[[ -3  30  20 -71  -7]
 [  4 -19  -4  46   5]
 [  1  17   7 -33   0]
 [ -4   6   2 -16  -6]]
->
[[ 30  20]
 [-19  -4]]

[[-11  11  -3  13]
 [-40 -31  19 -70]
 [-17  17  10  16]]
->
[[ 11  -3]
 [-31  19]]

[[ -3   9  -2]
 [  4  -1  16]
 [-29 -11 -25]
 [ -6 -71   8]
 [ 10  42  18]]
->
[[ 9 -2]
 [-1 16]]

[[ 36  59 -13 -17]
 [-11  10  12  -1]
 [ -5  31   3  -1]
 [ 25 -40  29  20]]
->
[[ 59 -13]
 [ 10  12]]

[[33 -4 40]
 [31 -2 44]
 [ 1 62 23]
 [66 -1 32]]
->
[[-4 40]
 [-2 44]]

[[-33   3  25  31]
 [ -8  29  -7  67]]
->
[[ 3 25]
 [29 -7]]

[[  9  42 -17  52]
 [ 10 -10 -25 -61]
 [ 20  47 -41  19]
 [  7  40  -6  51]]
->
[[ 42 -17]
 [-10 -25]]

[[ 33   3  24  11 -74]
 [ 38   2 -69 -10 -21]
 [ 15   2 -46  -5 -19]]
->
[[  3  24]
 [  2 -69]]

[[-49  57   9]
 [-51 -34  67]
 [ -6  52 -55]
 [ -8  -6  72]
 [ 11 -44 -71]]
->
[[ 57   9]
 [-34  67]]
---
[[-31 -48 -37]
 [ 45   9 -61]
 [ 29  -6 -67]
 [ 49  38 -30]
 [ 48  19 -52]]
->
[[-31 -48]
 [ 45   9]]

[[ 62 -11]
 [-55 -34]
 [-40  36]
 [ 54 -17]]
->
[[ 62 -11]
 [-55 -34]]

[[  4  22  -9   5]
 [-29  -4  60  36]
 [-42 -31  25  16]
 [ 27   8   0 -39]
 [ 24 -24  16  -9]]
->
[[  4  22]
 [-29  -4]]

[[-19  52]
 [  8  62]
 [-20  53]
 [ 66  38]]
->
[[-19  52]
 [  8  62]]

[[ 37  14]
 [ 12   0]
 [-59   3]
 [-13  26]]
->
[[37 14]
 [12  0]]

[[ 55 -10  -4]
 [ 33  -7  45]
 [-21 -33  -4]]
->
[[ 55 -10]
 [ 33  -7]]

[[ -3 -42  -2]
 [ -2 -15  -5]
 [ -9  67  -7]
 [  1  24   9]
 [  4  51  -5]]
->
[[ -3 -42]
 [ -2 -15]]
---
[[-30  -3 -24  -7  -1]
 [-38 -25  52   1  -6]
 [-45 -26 -13 -20  57]]
->
[[-30  -3]
 [-38 -25]]

[[ 37   0   0 -27  20]
 [ 66  23   8 -16   0]
 [-12   8 -56   0  17]
 [ 19  -6 -54 -19   0]]
->
[[37  0]
 [66 23]]

[[-56  21 -38  17 -24]
 [ 14  -3   8  -7  13]
 [-23  17 -23  12 -18]
 [-28 -16  -3  -9   7]]
->
[[-56  21]
 [ 14  -3]]

[[-11  12]
 [-13   8]
 [ -3 -11]
 [  3 -67]
 [  3 -59]]
->
[[-11  12]
 [-13   8]]

[[-15   1  50  66  48]
 [ -4  32  55  63  44]
 [-11  13  54  67  50]
 [ -6  13  38  47  34]
 [ -6  24  54  67  46]]
->
[[-15   1]
 [ -4  32]]

[[ 15   9  30 -74]
 [-73   7  33  25]
 [ 22  -4 -25   7]
 [ -9 -14 -19  -8]]
->
[[ 15   9]
 [-73   7]]
